Rows are one point carried round by a steady rotation, each followed by how many steps it has turned.
The counts run from 0 to 445.
[ 27 -13 -14 -12  -7  55  37  -1   7  14  11  18 -23 -20  30  -3  29  42
 -39 -12   6 -44 -18 -35 -27   1  24 -21 -66  19 -14  26  21  -4   8   3
  19   2  -2 -11 -20  -9  27  -8 -51  42   2  27   6  11  16   4 -30]  76
[ 38 -19 -17 -28 -11  46  47   7  10  -4  32   7 -28  13  29   7  12  35
 -21 -12  -9 -36 -13 -38 -38  -3  34 -19 -68  17 -18  31   0 -12  15  19
  30  12  -1 -11 -14   0  14 -21 -14  49 -11  36  25  14  14   2  -8]  111
[  8   1 -15   0  -4  39  52 -24  -1 -29   5   3 -18 -42  57  13  13  45
 -31  -4 -23  -8   3 -30 -25  -9   6 -27 -59  11 -33  31  29  24  37  41
  16   5  13   6 -30 -18  39   2 -17  17   0 -11  21   7  28 -16  -2]  233
[ 55  10 -16 -30  -9  31  52 -10  17   3  28  31   0   0  21 -20  17  36
 -40  10 -20 -31 -19 -39 -32 -15  26 -31 -53  11 -29  28  12 -22  15   5
  17  -2   6  -9 -36  12   3 -11  -8  45 -11  24  23  22  35 -18 -12]  18
[ 30 -22 -22  -4 -17  53  39 -13   8 -15  15   4 -34 -12  37  17  16  57
 -35 -23   7 -28 -14 -22 -22  -1  12 -10 -60  36 -21  49  14  16  29  16
  28  12  -5 -12 -14 -14  21  -2 -43  41  -9  22  10   1  25 -11 -14]  337
[ 15  10 -10 -18 -15  36  55  12   5 -13  12  25 -28  -1  56   8  28  14
 -30   1   2 -40 -11 -26 -22 -20   6 -32 -72  23  -8  12  33  -9   0   4
  46  -4  17 -16 -38 -23  22 -30  -5  34 -15  26  19   0  17 -12  17]  275
[ 19  -1 -23 -15 -10  43  43   0  -4   0  14   3  -9 -16  29  -3   5  28
 -21  17 -28 -33  -6 -49 -40 -11  18 -31 -90  -5 -26  19  30 -25  21  19
  17  -7   8 -17 -24 -18  28  -8 -12  35  -2   6  38  25  17   0 -15]  212
[ 14   0  -4 -17  -3  62  43  -9 -14 -14   9  13 -19  -6  51   8  36  37
 -33 -19  -1 -41 -15 -48 -28  -4   9 -21 -67  18 -24  23  19 -20   9  31
  34   2   8  -3 -17 -22  34 -21 -32  21   1  -3  16   5  -9   2   4]  143
[ 35   1 -18 -14  19  29  41 -17  14  18  11  20  -6 -37  39 -11  30  39
 -35  -7 -24 -18  -1 -32 -37 -20  37 -27 -75  -8 -22  24  18 -12  17  22
  10   2   3   4 -33  11  13   2 -16  29  30   0  21  11  32  -7 -22]  419
[ 48 -11 -23 -37  -5  34  39   3  15 -14  34  23 -19  10  43  -1  15  35
 -23 -12 -21 -32 -20 -17 -45 -18  15 -27 -60  24 -29  38   6 -32  17  18
  29   3   2  -7 -31  -2   5 -22  -1  39   3   6  21   9  36 -21   6]  15
[ 11  -5 -32  -9   2  40  48 -19  20 -18  16  22 -12 -15  48   8  18  47
 -31  -3 -20  10  -2 -25 -47 -11  28 -23 -57  -2 -49  19   8  15  40  20
  -5  19 -17   6 -25   0  18  11 -29  31  15  -2  19   0  42 -22 -11]  59
[ 23   8 -20  -8 -18  34  63  -1  22 -24   6  19 -31  13  43  11  20  34
 -24  13 -15 -22   5 -36 -19 -10  -6 -34 -51  16 -34  12  25  27  29  20
  26  -6  13  -8 -25   6  28 -21 -18  42 -33  26  28  -2  31  -6  17]  34
[ 25  -3 -27 -19 -15  32  63 -12  13  -2  26  18  -3  -5  28   3   1  30
 -52  13 -17  -6   1 -40 -34 -17  44 -26 -69 -18 -22  10   7 -10  19  -5
  17   9  -9  -8 -41   4  -8  -9 -15  45  -8  24  27  14  34 -11 -16]  21
[ 34 -15 -29 -16   9  41  26   8  17   0  12  17 -36   9  47  -8  40  46
 -18 -12 -13 -32 -14 -22 -35 -12  -2 -22 -80  15 -33  33  24  -6  21  21
  27  -6   0 -12 -16   7  28 -21 -32  36   4   4  23  -8  29  -3   2]  411
[ 36  -4 -20 -15   1  43  38  -3  -1  -3   5   5 -22   5  42 -13  34  47
 -38  -7 -19 -38  -7 -42 -16 -15  -7 -24 -80   1 -29  29  24 -19  26  26
  38 -13  18  -7 -20   4  21 -23 -25  27  -6  -6  28   0   8   6   7]  145
[  3  -4 -11 -11 -10  42  57   5  15 -26  21   7 -35 -22  59  38   7  25
 -15 -20  -3 -22   9 -17 -33 -14  28 -22 -71  21  -7  17  19  16  12  24
  36  17   8  -8 -35 -20  28 -18   3  31  -4  24  25   0  22 -15   7]  103
[ 14  -4 -10   4   3  45  54 -11  16 -15   2   9 -38 -23  57  26  33  51
 -23 -32   1 -11   7 -23 -22 -10  14 -10 -68  19 -17  20  22  24  28  40
  29  11  13  -3 -23  -2  26  -8 -23  23   5  13  21 -17  17 -11   4]  67
[ 24   4  -5 -10 -13  43  70 -23  15  -8  21  21  -8 -28  34  13   1  40
 -44   0  -7  -6   3 -31 -33  -7  54 -27 -50  12 -16  17   8  19  18  15
   7  25  -1  -1 -34  -7   5   3 -12  40  -1  35  23  19  31 -24 -24]  361
[ 21   1  -2   0   4  44  52  -7  11  -8   1  12 -36 -21  57   8  41  49
 -21 -26  -3 -28  -1 -32 -15 -10   6 -23 -66  23 -22  22  28  17  22  47
  33   3  22  -6 -19   2  43 -13 -25  23   0  10  18 -10   8  -9   3]  237
[  9   9  -4 -11 -23  41  75 -27   1 -41  19  12  -5 -10  51  27   0  35
 -41  -6 -11   0   5 -35 -29 -13  28 -24 -46  10 -20  17  11   4  28  31
  21  23   6   3 -41 -25   7 -11   1  23  -8  10  26  10  12 -25   9]  28
[  9   0 -28 -27  -5  39  55   2   9  -4  30  22  -6  -4  40  11   4  19
 -34   7 -17  -5  -4 -39 -55 -14  47 -29 -72 -13 -28   5   2 -19  11   1
  13  19 -17  -8 -33 -12  -5  -9 -10  38  12  22  27  14  33 -12 -12]  286
[ 31   4 -26 -17 -25  33  54 -20  12 -19  26  29  -2  -7  30   6  -4  38
 -64  10  -9  -3 -16 -22 -36 -18  24 -22 -49   4 -26  29  14 -10  29  -8
  10  12 -13 -11 -48  -9 -11  -4 -20  41  -8  22  20  15  47 -28 -10]  358
[ 31  -1 -17 -20  -3  54  40 -20   4 -14  17  21   0  23  39  -1  25  55
 -43 -16  -8  -7 -14 -49 -38  -9  23 -13 -61   4 -36  25   5 -32  33  28
  23  13  -7 -10 -24   0  -1  -7 -30  31  10   3  23   2   3 -15   1]  52
[ 29   4 -29 -17  -4  20  59  -3  22  -6  20  22 -11 -12  32  -1   3  31
 -34  23 -30  -4   4 -26 -36 -24  39 -29 -73 -19 -26  11  11  -2  23  11
  13   8   0  -7 -44   8   1  -4   1  43  -1  19  34  14  46 -17  -9]  22
[ 22   6 -23 -29   7  38  46  -4  10 -13  35  18  -3 -15  40  -1   4  25
 -16   8 -34 -13  -8 -35 -56 -18  36 -37 -69   0 -39  20  12 -22  23  30
   0   7   0   0 -33 -13  14  -4   4  29  16   1  30  29  32 -17  -7]  118
[ 15   9  -5 -27   0  52  62 -12  -3  -8  16  14   1  -5  45   2  23  25
 -42  -7 -14 -17  -2 -64 -36 -13  46 -30 -67 -14 -22   3   7 -24   9  23
  30  12   9  -3 -30  -6   9 -21 -10  22   8   4  30  10  -4   0  -2]  385
[ 18   4 -29 -12 -10  45  41   5  16 -14  16  19 -30  -1  29   1   7  34
  -6  18 -19 -27 -14 -33 -34   0   0 -32 -65  28 -39  21  28   8  32  25
   6  -1   3 -17 -12 -16  39   0 -23  45 -16  25  27  21  32 -10  -2]  38
[ 46 -15 -21  -2 -12  26  53 -16  24 -17  12  11 -29 -16  37  11  14  57
 -43  -6  -9 -12   2 -17 -14 -14  12 -16 -51  18 -24  39  14  33  37  13
  26   6   2   0 -36  15  12  -7 -20  39 -16  17  15  -5  45 -14  -5]  431
[ 12  -1 -18  -2 -15  50  47  -2   6 -10  -5  18 -31   1  55  13  43  38
 -43 -10   7 -33  -3 -36 -13 -11  -9 -19 -72  15 -23  12  35   6  16   8
  39  -5   7 -12 -22  -8  29 -27 -45  32  -8  13  10 -17   9   0   8]  239
[ 12   7 -12 -18  -3  45  34  -4  -5   6  15  28 -14 -34  49   4  23  23
 -37  -8  -1 -37 -16 -24 -39 -19  27 -27 -82  17  -7  21  33 -31  -3   6
  30   0   6 -15 -39 -34  18 -11 -16  29  16  12  15  17  21 -20  -9]  346
[ 26  12  -9 -11   0  25  71 -13  32  -7  18  24 -18 -29  42   8  14  24
 -28   8 -25  -6   5 -25 -35 -19  43 -40 -53  -1 -21   8  14  22  19  21
   4  13   8  -3 -40  13  15   3   8  35  -2  26  33  13  48 -20 -10]  193
[ 18 -19 -26 -19 -13  55  46  14  20 -18  26  11 -37  11  39  21  12  28
  -5  -5 -12 -28  -3 -34 -45   3  17 -25 -66  22 -33  18  11  12  22  22
  20  14  -7 -11  -8 -10  29 -18 -22  46 -14  31  19   5  26  -2  -2]  206
[ 33 -23 -30 -24   1  47  34 -13   0  -2  23  11  -3 -27  39  -6  23  38
 -45 -10 -19 -29 -16 -38 -45 -12  24 -24 -64   5 -35  43  11 -18  18   7
  12   6 -14   8 -23  -8  12 -12 -41  31  18 -11   8  12  29  -6 -22]  416
